Named turns come first, each shown by rows before and after it. Which turns, in which order, take the first row of each pair that follows to the second? Write the first one first, as in the answered first pair.
Q (before |-> after):
[-0.33  2.86  2.66  0.51 -0.84  0.73 -0.75  0.85 -0.70 -0.77  0.67  0.35
  0.64  0.52  0.91] |-> [ 1.58 -0.94  0.44 -0.05 -3.22  0.55  0.51  0.21 -0.32  0.05  0.30  1.38
  0.90 -1.10 -1.47]
[-1.11  2.97  2.58  1.00  3.74  0.93 -1.30 -0.44 -0.75 -0.48  0.74 -2.29
  0.89  2.26  1.75] |-> [ 2.72  0.58 -0.49 -0.75 -3.20 -1.88 -0.60 -0.80 -1.95  0.67  1.59  0.25
  3.75 -2.11  0.52]
[-1.08 -1.94 -2.94 -1.99 -2.18 -3.13 -0.50  0.14  2.33 -1.02 -0.64  0.77
 -1.54 -1.18  2.05] |-> [-2.60 -2.28 -2.11 -1.28  0.92 -1.48 -0.15 -0.03  3.31 -1.37 -1.34 -0.43
 -3.23  0.82  1.59]
[ 0.45  2.83  2.46  0.53  1.19  3.83 -1.08 -1.97 -1.63  1.14  2.63  1.64
  2.75  0.94 -0.61] |-> [ 2.05  0.45  0.94  0.10 -1.35  3.23 -0.32 -2.36 -1.74  1.63  2.73  2.65
  3.37 -0.61 -2.03]
N (before |-> after):
[ 2.04  2.78  0.95  2.05  1.78  0.21 -2.12  1.61 -0.93  1.73  0.67 -1.14
  2.96 -3.63  2.99] |-> [ 0.39  2.75  2.68  2.63  3.89  3.55 -0.98  1.42 -0.13  1.96  0.71 -0.89
  2.07 -1.32  0.91]
[ 0.95  0.12  0.04 -0.44  1.55 -3.19  1.74  0.03 -0.97  0.06  0.00 -1.31
 -1.38 -0.68  3.26] |-> [ 2.46 -1.26  0.98  0.69  2.65 -0.27  3.33 -0.53 -1.08  0.70  0.29 -1.22
 -0.69 -0.84  0.72]
[-1.14  3.72  0.60  0.95  3.37  0.62  0.70 -0.42  1.11  2.43  1.91  1.10
 -0.87 -1.07  2.93] |-> [ 0.86  3.21 -0.61  0.94  2.17 -0.71  0.45 -0.56  0.24  2.57  2.08  0.86
  0.01 -2.99  3.53]
R (before |-> after):
[-1.67 -1.94 -2.03 -0.73  4.19  0.14  0.23  0.02  0.77  2.09 -2.16 -0.03
 -1.79 -1.00  1.40] |-> [-1.32 -2.70 -0.68 -0.84  3.92  0.04 -0.48 -0.75  1.23  1.09 -2.57 -1.02
 -2.50  0.50  0.72]
[-2.64 -0.91 -3.27 -1.41  2.32 -2.57 -1.52  0.71 -0.74  1.34 -0.40  1.57
 -2.77 -0.82  2.87] |-> [-2.46 -1.44 -2.25 -1.11  3.11 -2.50 -1.88  0.06 -0.42  0.62 -1.01  0.46
 -3.71  0.25  2.71]
[ 6.32 -1.33  0.86  2.42  0.41  2.16  1.28 -1.49 -3.11  0.80  1.77 -1.31
  3.99 -3.79 -2.65] |-> [ 6.09 -1.06  0.49  2.68  1.34  2.18  1.23 -1.24 -3.05  0.99  1.77 -1.54
  3.93 -3.99 -2.12]

(two turns a pair)
[ 2.74 -1.49 -3.80  1.01 -0.73  0.14  2.76  1.37  0.15  1.86 -0.95  1.90
  1.34 -3.69 -0.99] |-> [ 2.36 -1.98 -3.54  2.48  3.45  0.59  2.23  1.08  0.90  1.10 -2.09 -0.65
 -0.36 -2.43  0.36] => R then R
[ 3.61 -3.41 -1.15  1.98  3.43 -0.74  1.05 -0.53 -0.01 -0.80 -1.25 -2.40
 -1.78 -0.68 -0.07] |-> [ 1.09  3.19  0.31 -0.14  0.14 -3.84 -1.86  0.98 -1.72 -1.44  0.32 -1.04
 -0.18 -0.28  4.23] => N then Q
[ 1.27  0.71 -0.67  0.69  3.03  2.91  2.80  2.37 -1.43  2.86  1.44  1.89
  1.20 -2.92  1.30] |-> [ 1.39 -0.60  1.43  1.77  5.88  3.19  1.77  1.17 -0.36  0.96 -0.10 -1.31
 -1.20 -0.14  1.35] => R then R
[-1.05  1.17  1.09 -2.70 -4.55 -1.80 -1.23 -0.06  0.04 -0.54  0.44  1.48
  0.06  1.25  0.17] |-> [-2.89  1.28  2.26 -1.74 -0.55  0.21 -1.00 -0.23  1.20 -1.09 -0.36  0.20
 -1.93  3.79  0.08] => Q then Q
[-0.27 -2.21 -0.49 -1.99 -2.10 -3.01 -2.75 -1.42  1.83 -1.90 -2.12 -1.36
 -3.09  2.67  0.24] |-> [-1.51 -2.05  0.22 -1.95 -1.29 -1.75 -2.20 -1.32  2.23 -1.76 -1.92 -1.09
 -3.66  3.86 -0.60] => R then Q
[-2.37  3.15  2.72 -0.46 -2.63  2.64  0.79 -0.68 -1.31  1.08  0.27  4.36
 -0.14  0.97 -0.30] |-> [-1.41  3.81 -0.46 -0.32 -2.23 -0.29 -0.02  0.13 -2.16  1.70  0.31  3.88
  0.84 -2.34  3.06] => N then R
[ 0.56 -0.20  0.17  1.32 -0.88 -2.97 -1.78 -0.75 -0.24  0.28 -1.13 -2.05
 -1.12  1.09  1.90] |-> [ 1.97  0.37  2.11  2.70  1.08 -0.26 -0.94 -1.10 -0.88  0.56 -0.45 -2.50
  0.02  1.09  0.45] => N then Q
[ 0.94 -0.42  0.13  0.14  0.03  3.85 -0.13 -0.09 -1.34  0.85  2.13  1.14
  2.55 -0.46  0.57] |-> [ 0.35  0.52 -1.22 -0.75 -1.44  0.81 -1.54  0.42 -1.53  0.32  1.95  0.98
  2.20 -1.12  3.29] => N then N
[ 6.16  1.68  0.92  3.30  1.90  0.58 -0.10 -2.29 -0.41 -2.21  0.06 -3.13
  3.16 -2.03 -1.46] |-> [ 5.94  0.74  1.44  3.28  2.10  1.13  0.27 -2.65  0.09 -2.46 -0.43 -3.29
  2.67 -1.17 -2.39] => R then Q
[ 1.76  3.75  2.80 -0.06  1.57  1.42 -1.73  1.00 -3.32 -0.95  3.00  2.46
  3.68 -0.52 -0.23] |-> [-0.04  4.74  2.48 -0.19  2.97  0.92 -2.22  1.45 -3.07 -1.30  2.60  2.07
  2.75  0.41  1.10] => R then N
[ 3.84 -1.87 -1.04  2.45 -4.49 -2.92 -1.40 -0.87  0.39 -2.01 -2.17  0.68
 -0.17 -0.26 -2.02] |-> [-0.21  4.15  3.85  2.94 -0.87  0.29 -2.31  0.18  0.15 -2.60 -1.03  0.49
 -0.33  3.82 -0.80] => N then Q
[-3.38 -1.03 -1.31 -0.32 -0.40  0.44  2.99  0.34  0.28 -1.21 -0.04  0.22
  0.89 -0.86  0.17] |-> [-3.20  0.14 -1.18 -0.67 -1.23 -0.39  2.38  0.59 -0.38 -1.24  0.41  0.39
  1.59 -1.29  0.94] => Q then Q
